In the rows, 128 means zero.
The rows of Z fall into 3 groups, which share some directions, and each row is roughly a mix of its group's hidden directions, except one row that fits no group.
Z, 115 rows:
[[125 153 129  95 121  85 125 137  65 102]
 [130  68 124 131 142 136 176  85 143 121]
 [138  95 146 136 131 176 174 145 139 171]
 [131 137 141 113 105 158  72 116 106  77]
 [124 173 109 103 122  69 128 112  94 112]
 [115 146 145 129 173 183  89 100 131 116]
 [ 92 112 138 114 121  99  84 151  79 154]
 [113 112  94 139  87  98 111 103 142  75]
 [174 109 160 138 156 168 168 141 148 131]
 [118 120 184 114 172 114  85 150 142 138]
 [185 131 153 143 150 168 155 115 162 125]
 [148 122 153 135 152 141 132  88 160  67]
 [145 137 152 115 142 184 131 122 140  68]
 [109 177 143 146 147 127  67 151 144 122]
 [119 132  79 136 139 113 143  89  69 120]
 [179 140 150 149 165 166 166 127 144 122]
 [139 133 133 123 134 185  95 174 161 151]
 [144 110 117  99 173  93 143 109  95  85]
 [164 132 118 168 132 137 136 119 173  73]
 [138 139 192 131 102 164 118 139 169 136]
 [102 110 181 145 132 119 124 143 137 189]
 [175 164  83 112 120 113 111 132 116  86]
 [ 84 111 144 141 155 119 113 144 133 193]
 [171  78 148 154 123 145 149 145  92 104]
 [134 129 118 127  49 124 159 147 136 107]
 [ 76 115 112 116 105  82  93 141  97 134]
 [105  84 117  96  75 146 113 121 157 150]
 [101 169 144 138 118 136  64 155 148 138]
 [126 118 100 134 107  97 163 123  64 103]
 [146 161  91 160 132 128 161 115 177 101]
 [131 120  80 129 143 140 120  90 111  67]
 [126 126  70 107 115 131 165  97 105  91]
 [ 77 121 154 141 143 126 108 129 123 192]
 [ 91 115 126 103  80 105  80 125 142 155]
 [121 131 181 148 156 192 121 133 129 135]
 [150 155 137 144 173 130 193 126 106 129]
 [105 136 125 140  78 145  91 135 171 166]
 [104 133 123  94 156  89 108 101 109  77]
 [105 178 143 144 141 120  68 150 146 140]
 [162 130 130 134 170 103 169 126  80 102]
 [187 100 157 166 153 136 154 138 127 143]
 [ 74 118 109 117 106  85  87 150 112 132]
 [125 138 179 112  95 140  89 133 176 116]
 [135 159 160 109  62 126 140 156 113 108]
 [155 130  79 113 106 123 142 127 127  63]
 [142 127  56 118 132  90 132  96 120 112]
 [180 136 159 146 166 164 156 118 150 116]
 [ 78 131 115 121 133  77 117 140  93 166]
 [118 114  71 144 110 121 174 132  85 119]
 [169 123  94 176 117 119 173 121 156 118]
 [103 138 130 111  89 119  74 149 147 172]
 [ 86  98 135 113 132 111  67 109 143 100]
 [125  90 151 176 131 177 114 137 163 135]
 [117 147 177 112 140 138  71 113 163 142]
 [104 146 182 103 144 131  77 154 144 135]
 [ 81 120 105 108  89 101  91 148  97 137]
 [182 129 120 138 171 105 159 136  90 109]
 [177 150 114 159 118 131 120  89 178 121]
 [119  84 123 102 147 133 180  88 122  99]
 [102  82 133 118  77 155 108 134 153 159]
 [146 167 100 102 132  63 119 118 105 125]
 [140 152 153 114 130 178  75 142 134  93]
 [127 135 180 121 152 146  81 118 173 146]
 [110 119 123 132  69  90 160 146  88 126]
 [133 175 115 136 157  72  93 115 123 106]
 [165 152 125 146 158 114 173 128  86  97]
 [116 101  69 140 138  88 157 125  93 136]
 [127 149 120 106 101 171 110 106 124  65]
 [128 145 192 128 104 165 117 151 162 143]
 [118  85 137 138 111 195 145 129 160 130]
 [140  70 123 128 115 132 185 102 108 115]
 [129 126  70 128 119 104 167 132  79 113]
 [106 153 110 101 127 111 157  70 151 162]
 [ 89 108 138 117  77 154  93 137 156 155]
 [153 136 106 179 144  97 149 117 177 110]
 [123  69 132  93 130 128 166 113  93 103]
 [124 137 189 121 147 160  84 129 160 125]
 [126 169 130 159 156 104  73 133 159 146]
 [112 175 126  93 165  84 153 109 109 126]
 [161 172 136 158 160  95 144 146  88 131]
 [182 141 143 142 149 168 163 104 157 120]
 [199 124 154 160 142 157 145 121 119 137]
 [176 138 149 153 165 159 155 130 168 117]
 [105 112 142 133 203 144  96 135 130 146]
 [136 114  85 158  95 113 142 127 171  84]
 [106 130 142 134  96 131  62 160 143 159]
 [175 120 146 139 145 162 169 104 164 103]
 [172 148 160 139 170 172 150 120 147 116]
 [131 179 139 128 141 120  81 172 133 162]
 [124 108 106 126 199 131  99 128 164 140]
 [119 135 192 136 136 135 123 147 137 187]
 [174 130  93 170 101 128 148 114 167 109]
 [131 114  93 133 140  90 158 121  64 112]
 [149 133 136 109 135 149 106 131 134  48]
 [154 138 149 124 129 155 113  75 124  71]
 [163  97 158 125 124 175 135 117 134  76]
 [102 123  97 130 196 149  97 123 141 149]
 [ 80 166  97  94 111 107 116 100 121 153]
 [ 92 113 175 123 151 127  80 149 159 146]
 [ 83 118  90 127  96  73 116 126 111 142]
 [122 141 178 122 135 172  85 126 167 117]
 [157  95 104 118 106 138 195 104 123 130]
 [108 160 112 111  80 114  80 136 153 156]
 [ 95 150 177 111 123 152  72 127 143 119]
 [ 74 133 136 127  82 111 122 154 123 175]
 [118 120 177 130  99 163 117 162 177 124]
 [116 113  92 143 131  90 152  97  71 140]
 [102 113 119 117 106 141  60 128 171 125]
 [167 123 151 124 121 176 116 102 149  78]
 [107 190 104 104 131 128 137  77 135 140]
 [171 130 173 146 177 158 141 124 146 114]
 [115 183 147 140 120 123  82 171 121 151]
 [112 136 136 102 182 138  83 156 125  90]
 [104 129 113 151 143  78 130 164  98 173]
 [162 120  97 116 131 129 113 100 162  67]]

Here is one row of each group, with its name. Which group are the others in?
[ 80 104 149  97 124 109  83 148  93 134]
(55)
[109 152 114 110  54 126 131 145 117  98]
(61)
[105 195 126 114 155 101  96 124 129 104]
(96)

[111 171 106 114 136 115 137 126 146 197]
(55)
[121 124  79 147  98 112 167  99  86 140]
(61)
[176  93 145 117  96 177 140 109 143 114]
(55)
[150 130 113 132 136 165 128  99 110  57]
(61)
[125 179 114 148 114  84  88 116 118  96]
(96)
[142 135 177 120  69  85 132 121 129 141]
(61)
[ 79 159  89  94 103 110 127  94 140 130]
(55)
[144 130  75 112 130 110 117  94 116  72]
(61)
[113 132 187 120 105 157  99 160 160 112]
(61)
[123 110  71 133 130  91 160 126  82 119]
(61)
[103  99 119 118  74 145 105 122 168 164]
(96)
